[ 96 152 155 155 122 159 147 137 132 146 119 103 122  87 140 148 113 168
 155 157 105 112 136 121 108 138 135 129 146 141 122 119] 0 0 0 0
[128 134 121  69 125 109 137 142 108 116 140 141 115 121 132 140 125 136
 115 155 116 122  99 118 164 142 107 133 134 116 160 173] 1 1 1 0
[106 150 135 143 118 147 140 114 131 136 132 153 135 111 162 138 115 151
 138 124 147  81 156 101 145 125 143 127 132 155 103 113] 0 0 0 0
[141 135 123 150 133 134 153 125 132 118 114 132 164 123 143 140 141 119
 126 117 124  79 157 128 141 137 147 133 130 155 100 110] 0 1 0 0
[101 122 106 108 121 121  94  81 118 131 147 185 136 171 157 107  93 110
 131  63 196 119 134 116 153 109 123 104 114 129  90 119] 1 1 0 1
[175  68 131 106 122  81 134  98 129 125 159 143 156 142 108 136 109  98
 101  51 139 168 143 112 180 180 154 132 108 113 131 136] 0 1 1 0
[108 168 128 151 161 147 152 181 124 130  99  62 127  97 115 129 157 135
 133 210  53 121 103 164  64 108 127 134 157 140 145 126] 0 1 0 1
[122 121  97  86 118 103  95 112 115 123 159 149  91 154 107 104 116 115
 110 139 140 162 103 128 125  97 121 143 116 106 162 151] 1 1 0 0
[120 130 128  58 173 107  84 120  87 117 146 116 130 172 141 146 137  91
 153 159  76 146  43 191  74  87  67 101 150  85 175 158] 1 1 0 1
[135 129 185 168 108 154 154 139 130 123  85  64 138  87 118 166 128 154
 165 126  94 118 133 153 113 207 112 125 155 108 118 128] 1 1 0 0
[ 98 156 129 144 118 159 140 141 126 126  99 119 123 114 140 138 127 150
 147 159 128  92 131 138 118 121 119 131 141 140 108 127] 1 1 0 0
[137 115 154 121 114 114  90 120 126 133 148  89  76 125  93 120 112 138
 139 135 110 216  93 139  92 153 108 134 129  71 184 150] 1 0 0 1
[143 143  95 141 110 119 122 148 136 114 125 123  89 126  99  87 145 123
  91 158 144 140 136 123 131 120 141 159 113 125 143 138] 1 1 0 1
[173 102 162 169 115 129 123  98 137 116 101 115 167 141 133 144 128 109
 146  48 151 120 158 142 142 194 126 110 125 110  87 107] 1 1 0 1
[ 83 128 121 159  79 142 125 129 140 147 126 115  77 104  94 100  87 160
 128 120 160 171 147 105 124 139 154 148 126 125 111 124] 1 1 0 0
[170 131 166 167 106 130 155 132 141 126 121  91 130  84 120 137 128 149
 121 115 114 136 158 105 146 212 153 141 131 122 134 125] 0 0 0 1
[214 119 132 132 146 108 127 133 135 101 134 115 142 140 111 138 186 101
 110 159  87 117 128 150 117 130 127 154 116 116 180 136] 0 0 0 0
[139 127 149  95 153 125 137 133 117 128 137 136 153 124 151 164 142 131
 139 149  93 106 109 131 133 127 112 115 139 132 150 139] 0 0 1 0
[112 140 131 106 128 121 152 116 112 125 139 140 149 112 154 147 105 132
 128 116 123  91 134 110 163 160 139 127 139 142 118 136] 0 1 0 0
[114 126 144 122 139 117 155 163 123 144 131  69 123  86 104 138 111 141
 125 144  72 186 102 131 112 172 136 126 147 113 152 144] 0 1 1 1
[103 140 103 137 115 138 115 136 133 131 119 128  95 132 109 104 128 134
 122 158 138 137 125 138 103  87 127 146 125 126 130 127] 1 1 0 0
[107 153 135 116 132 147 130 138 116 122 107 121 131 125 145 145 133 138
 149 164 109  87 109 153 111 117 102 124 148 128 125 135] 1 1 0 0
[ 70 172 117  68 131 148 124 141 103 135 144 174  98 119 173 139 116 167
 140 193 136  89  96 101 146  81  93 121 142 145 143 160] 1 0 1 0
[134 147 143 144  91 135 171 173 136 129 106  84  92  64 102 122 116 167
 104 148 122 150 145  92 166 212 144 150 136 121 136 155] 1 1 1 1
[121 169  91 168 113 159 162 173 148 121  82 148 122 109 137  98 161 145
  94 161 172  61 176  98 160 106 145 144 116 183  80 112] 1 1 1 1
[ 48 158 125  83 128 130 145 130 100 152 156 125 111  95 145 139  74 159
 139 160 102 129  95 110 130 134 131 125 156 134 137 151] 0 1 0 0
[128 124  97  82 158 100 135 156 117 129 151 120 116 133 104 122 146 111
 103 185  77 159  86 143 108  86 127 144 129 127 179 153] 0 1 1 0
[117 112 103 149  99 139  85  81 148 133 140 191 109 170 131  92 115 125
 132  86 215 128 164 107 134  67 139 133  97 137  99  99] 1 0 0 0
[107 132 133 144 140 157 132 128 131 128  87 147 173 143 169 140 132 123
 151  97 160  68 145 140 137 115 108  91 134 159  63 100] 1 1 1 1
[ 89 111 148 153 155 153 113 131 141 160 121 109 140 135 127 142 125 140
 172 132 104 158 110 156  63  73 124 105 136 136 116  96] 0 0 1 0
[117 175 113  51 141 121 105 125  90 112 158 179 104 142 177 131 135 132
 122 186 130  80  82 115 153  99  85 124 135 118 170 176] 1 0 0 1
[ 96 147  77  62 166 103 127 132 103 132 162 180 138 154 160 112 127 104
  99 148 132 107 101 115 147  66 128 116 124 153 134 142] 0 1 1 1
[116 101 153 122 131 137 123 107 124 132 111 132 162 142 146 157 110 125
 162  78 141 120 125 145 136 143 106  96 136 121  93 118] 1 1 1 0
[156  77 130  78 161  83  97  59 103 116 166 173 187 191 153 153 111  69
 139  42 135 126 109 152 145 125 119 100 115 107 125 124] 0 1 0 0
[135 124 122 116 134 133 103 109 128 124 128 177 136 160 159 121 135 122
 134 102 173 105 132 115 146  98 111 106 114 135 109 118] 1 0 1 1
[193 136 123 119 119 113 109 121 127 101 133 144 113 146 125 115 165 114
 104 139 143 113 133 122 148 136 115 145 110 109 160 145] 1 0 0 1
[ 86 141 105 155 130 141 151 157 142 152 116 120 125 109 124 101 117 141
 114 134 134 138 148 110 120 109 161 127 129 166  93 105] 0 1 1 1
[ 81 117 131 114 127 123  95  83 119 157 171 156 117 142 148 117  74 130
 144  77 162 169 122 107 123 113 139 105 123 122 121 112] 0 0 0 1
[103 131  93  75 155  97 109 101 101 131 174 169 134 163 151 115 105  97
 113 116 134 130 101 124 135  90 129 113 124 129 136 137] 0 1 0 1
[102 124 102 150 125 130 100 125 145 149 152 125  84 140  93  92 126 132
 123 157 131 181 126 131  72  54 152 149 115 131 150 110] 0 0 0 0
[161 108 184 187 112 151 114 141 149 129  96  44 105 110  78 148 150 146
 166 147  80 184 119 175  55 158 108 140 139  83 156 121] 1 0 0 0
[188  97 118 137 126 115 125 127 140 106 114 142 148 156 110 125 164 100
 112 102 143 118 148 141 146 123 123 140 107 126 122 127] 1 1 1 0
[196 125 151 110 141 113 158 144 128 106 130 125 153 107 135 161 165 124
 113 153  87  98 131 119 167 172 123 142 128 126 164 149] 0 0 1 0
[146 111  90  91 139  95 137 122 121 121 155 176 147 146 131 117 134 102
  92 112 142 114 136 104 174 110 149 138 107 147 131 138] 0 1 1 0
[157 171 112  65 120 106 146 148  97  94 143 145 106 110 144 127 141 131
  84 179 117  86 110 103 191 170 111 152 132 118 171 187] 1 1 0 1
[223 136 141 196 137 157 145 161 161  92  61 119 166 132 136 137 221 114
 122 148 136  46 178 145 132 126 115 134 114 157 103 102] 1 0 1 1
[ 80  96 105 162 115 125 124 139 155 164 139 101  95 122  70  92  93 138
 121 116 131 225 133 123  85  93 169 138 119 134 121 103] 0 1 1 0
[130 138  96 163 120 133 149 144 146 128 119 125 122 118 106 102 144 125
 100 152 130 114 159 119 121 105 166 160 116 159 119 112] 0 1 0 0
[110 133 147 136  97 144 113 116 132 136 134 133  95 117 129 125 106 158
 145 124 153 138 134 110 131 139 123 133 128 113 130 132] 1 0 0 0
[182 108 147 160 118 123 133 110 144 117 128 130 147 123 120 138 143 122
 122  97 134 117 165 117 147 162 151 142 115 130 129 111] 0 0 0 0
[ 74 122 140 112 139 120 138 142 119 160 147  92 115 101 113 129  84 143
 134 123  96 199  95 124 109 146 135 113 146 118 136 133] 0 1 1 1
[140 134 123 206 136 152 152 134 150 126  83 114 175 127 138 123 155 112
 129 101 143  76 180 138 115 123 159 122 124 173  64  74] 0 1 0 1
[185 103 135 160 139 124 144 103 140 108 109 141 195 148 142 147 154  91
 127  72 136  70 171 143 150 150 144 125 116 148  88  99] 0 1 0 0
[ 79 115 139 124  98 137 102  92 132 156 147 168 106 134 150 111  70 154
 144  67 200 162 140  83 157 132 127 100 119 124  93 117] 1 0 1 1
[177 109 172 164 117 124 153 168 143 121  92  49 124  91  80 141 147 137
 128 126  85 178 128 148 114 212 122 136 137  93 144 139] 1 1 1 1
[127  67 132 159 157 126  72 111 145 142 113  97 143 189  90 116 139  85
 166  76 126 211 101 201  36  67 104  92 120  97 111  88] 1 1 1 1
